A single turn carries every row of the set below to another of its rows. Some are shown first; where does it send the rows asked next?
Vugom: [2,1,-4,-10,13,-5,0,-10,11,-1,-3,-7,26,0,-4,5]
Mit: [0,-1,3,7,7,-7,0,17,13,3,-5,9,-10,-1,1,-9]
Runuk: [4,-11,5,-3,18,-9,4,10,13,-15,-10,-1,8,2,0,-7]
liro: [-23,-15,-1,-5,11,3,7,-5,10,-4,2,-9,5,0,-4,-6]
nikin: [-17,-4,6,-13,18,1,1,-7,9,-8,0,-4,-8,-12,-5,-4]
Zutuz: [-2,10,-2,4,10,3,-12,0,10,-1,7,18,-3,-11,-6,4]
litiv: [2,8,-10,-2,-10,-8,-2,6,10,4,-13,-3,4,-7,13,5]
masek: [-12,1,-7,7,-2,10,-13,6,-3,-5,8,-4,1,-11,8,-4]
taz: [-14,3,-6,-6,-4,5,3,7,17,-4,-2,-2,14,8,14,0]
sem: [9,2,1,6,20,4,-10,-2,4,-2,3,18,5,-5,-8,-6]
dulat: [6,-2,-16,16,15,-5,-10,-3,2,0,-1,13,8,-5,-1,-8]
daked: [-9,-14,0,-8,11,5,0,4,12,-9,-1,-11,10,4,-11,-15]
detis: [12,-8,-16,11,6,-5,-14,0,7,-1,-10,8,-1,-5,-3,-1]
pavu: [-2,-1,2,2,17,-13,2,10,20,-3,-13,4,-5,5,-2,-12]
lalat: [-3,-5,-5,-6,18,-7,1,-10,16,-1,-2,3,22,-2,-12,3]
Fufim: [-12,6,-13,-3,2,8,-14,12,4,4,2,5,-4,-11,-5,-8]
nutim: [8,-7,-22,11,3,2,-11,-2,9,3,-3,11,5,-3,0,3]
kupi: [-5,-2,-2,5,2,1,4,-22,9,7,0,-1,11,-3,6,9]
kugov: [8,-1,4,-5,18,-4,1,11,-1,-10,-14,9,10,-6,-3,-5]
gima: [0,-7,-5,-11,8,2,5,-16,8,4,-3,4,19,-4,-5,11]
zala: [-10,-7,-1,9,9,5,8,-14,13,-6,14,-2,8,2,4,7]
Rasoz: [-10,0,10,-7,21,-2,4,-5,0,0,3,-3,3,-15,-10,-6]
Kozu: [-11,2,-15,-5,-5,-1,-15,4,12,11,-5,-4,-5,-6,0,-8]
nonan: [-2,-3,-10,2,1,-9,7,-4,1,5,-15,-4,6,-4,17,7]
lapof: [-2,1,2,-5,-13,3,2,11,13,3,-6,-5,14,7,7,4]
gud: [-10,5,4,-8,-3,2,11,4,16,-2,-5,-2,13,9,11,0]
rodup: [-9,0,-9,4,-2,12,-9,-7,-6,-4,2,5,-2,-5,13,-4]
zub: [-10,-4,7,-6,21,-4,-6,-1,-1,-5,1,-5,-4,-16,-9,-9]
des: [-11,0,-10,-3,-5,14,-8,-6,-5,-8,0,-8,1,-7,10,-1]
dozi: [-6,-5,2,4,11,-7,2,16,20,1,-4,6,-8,-6,-8,-7]

gima turns into lapof
taz turns into rodup
Where do these go?
sem turns into Runuk
nutim turns into Mit
Zutuz turns into kugov

A single turn carries every row of the set below to another of its rows. Some are shown first; where does it send the rows asked next?
meti: [7,4,-11,0,7,-8,7,1,5,2,5,-4,2,-11,-13,-20,2,4,1,-17,9,-9,-10,-6,11,9,1,-6,-6,19,-10,-9,3,5]
ponuz: [-5,4,6,9,-14,4,1,-5,-10,10,-2,6,-4,-2,-5,16,-10,-4,4,14,8,0,-9,0,-4,-9,6,16,7,11,-1,4,10,-2]
nota: [9,1,-6,2,13,-1,-4,2,8,-2,-5,2,4,-13,-13,-21,-1,3,-2,-14,11,-7,-1,3,4,-5,6,-2,-8,14,-5,-14,12,13]
vud: [6,-8,-10,-7,2,5,7,12,-3,6,21,-9,-4,1,-6,4,-1,-2,4,-5,6,2,-5,4,-9,1,-12,13,9,10,11,0,9,-15]
zeme: [-10,6,7,8,-5,7,-2,0,-4,5,-1,13,-4,3,2,8,-15,5,12,13,5,-9,0,-4,1,2,-5,12,-1,3,7,7,17,6]
rizef: [-4,-8,-26,0,-11,-14,-4,-1,-3,-5,-16,9,1,3,-12,4,3,-1,0,-6,-9,0,14,-2,-8,6,5,1,3,5,-9,0,-8,7]
zofa: [6,-6,-1,-2,11,-10,6,-8,0,6,3,1,4,3,-17,-17,-1,-4,-4,-21,5,-1,-6,-1,7,2,13,-4,-14,8,-4,-12,9,3]
gira: [-2,-11,-18,-3,-9,-1,-5,-2,1,1,-18,-6,3,-1,-3,0,-1,3,2,-16,-2,15,12,-8,-12,3,11,11,9,3,6,-3,-10,0]
gepa: [0,-14,-14,2,3,-15,1,4,5,15,23,-6,-6,1,3,-9,-7,-1,-2,-4,4,0,-8,2,0,-2,-16,-3,5,8,-1,2,12,2]
sos: [-9,-12,-11,2,-16,-13,-8,4,-5,-1,-5,-1,1,2,-12,1,6,8,7,0,-1,14,18,0,-4,9,10,-2,1,8,2,3,-12,2]
dut: [-12,4,6,11,0,-1,8,-9,0,8,6,12,-1,-1,-2,6,-12,12,10,6,2,6,-4,-7,2,4,3,19,3,3,10,8,15,-7]
rano: [11,0,-8,10,7,-2,2,-4,6,10,-7,6,2,-2,-4,-14,-2,-5,2,-15,4,-6,-4,-2,8,6,8,-9,-7,19,-13,-7,18,10]
sulu: [-5,-2,1,-3,-4,7,7,1,-9,-5,-2,9,-8,-8,-1,8,-15,9,7,11,6,-5,-6,-6,-1,0,8,19,-10,-1,11,-2,18,-3]
fid: [-1,-19,-18,-6,-17,-5,-5,0,0,4,-5,-2,-4,3,-6,2,4,1,10,1,-4,15,16,-6,-2,11,4,6,12,7,2,1,-14,7]
fom: [1,7,-8,-1,6,-8,-2,6,-6,5,-4,1,6,-11,-13,-17,-9,5,-4,-18,19,-6,-9,-7,5,11,5,-7,-9,20,-3,-3,1,5]
rotu: [-10,-14,-13,0,-7,-6,7,4,-3,1,-9,1,-10,9,0,6,2,0,-5,-12,-7,8,10,-11,-6,11,15,3,7,7,10,3,-11,11]
gav: [2,8,-8,2,13,-10,5,-5,-9,12,0,16,3,-7,-8,-22,-9,6,-3,-8,10,-7,-4,1,7,8,3,0,1,13,-8,-15,5,8]
gep: [2,-20,-26,3,-1,0,-1,5,2,1,8,-13,-7,5,-8,1,4,-4,-5,4,2,-6,-2,-10,-14,-9,-7,-2,11,20,2,-2,12,-3]
Zabaf: [-1,-18,-18,1,-12,-1,-8,3,-4,-9,-9,4,-10,2,0,-3,-2,-1,5,2,-6,12,12,-9,-9,8,10,-1,-4,-2,2,-9,-9,6]
belol: [0,10,0,-2,1,-1,5,0,-3,4,3,5,4,-8,-6,-20,-3,0,-4,-23,17,-4,-6,0,2,-5,0,0,-1,21,-15,-11,8,2]
Dunoz: [3,-1,16,3,3,7,6,-8,-13,-1,-7,3,2,5,-3,5,-12,11,-1,10,-1,-3,-7,-4,-1,6,-2,9,3,4,11,8,16,-4]
gisul: [-1,-15,-15,-1,7,-10,-2,6,-1,14,30,-8,-4,0,-5,-4,1,-9,2,-2,5,-3,-8,-2,10,1,-9,0,3,-1,-2,-3,7,-2]
Lakan: [6,0,-7,5,10,-5,2,2,-4,-4,8,6,-6,-16,-4,-17,-9,2,4,-14,7,-5,-7,-5,6,10,11,-10,-12,7,-5,-15,7,9]
mume: [-4,-1,5,5,-8,0,4,3,-8,8,-10,9,-5,2,-6,12,-6,10,2,15,20,0,-9,4,8,0,9,16,-2,10,10,3,17,1]
Soze: [6,-15,-12,-15,7,8,6,9,-4,2,18,-12,3,-6,-10,0,-5,5,4,9,3,-1,-5,-6,-5,-1,-14,8,11,11,6,1,9,-8]
Mede: [-7,-1,3,2,-7,2,1,-4,-6,8,-1,4,-3,-4,-5,7,-6,8,1,14,12,-8,-12,-5,10,-1,-3,25,1,4,10,5,18,-3]
Tutub: [-5,5,1,5,-6,3,8,-9,-7,0,-9,5,-7,-3,-10,18,-13,8,4,8,8,-3,3,12,-1,2,2,23,5,7,7,-5,6,-1]
Vose: [-5,-9,-17,-2,-13,-12,0,1,1,-1,-1,5,1,-7,-5,-2,3,5,-1,-6,-6,21,11,-3,-13,-3,9,1,9,13,-9,7,-12,8]
vit: [-5,-19,-22,0,-1,4,5,11,6,0,7,-13,-12,5,3,2,5,1,-7,3,7,-6,-4,-10,0,-3,-14,-1,7,10,-1,-4,4,4]
Reret: [-4,-6,-21,0,-5,-4,-3,7,4,3,-2,6,-2,-2,-9,2,-2,-1,8,-4,-2,17,8,-9,-13,5,13,9,6,2,7,-3,-21,9]

Tutub turns into gav
gepa turns into gep
Where do these go?
Mede turns into meti
Lakan turns into Zabaf
fom turns into sos
Reret turns into zeme
gira turns into dut
zofa turns into rotu
belol turns into Vose
vit turns into Soze

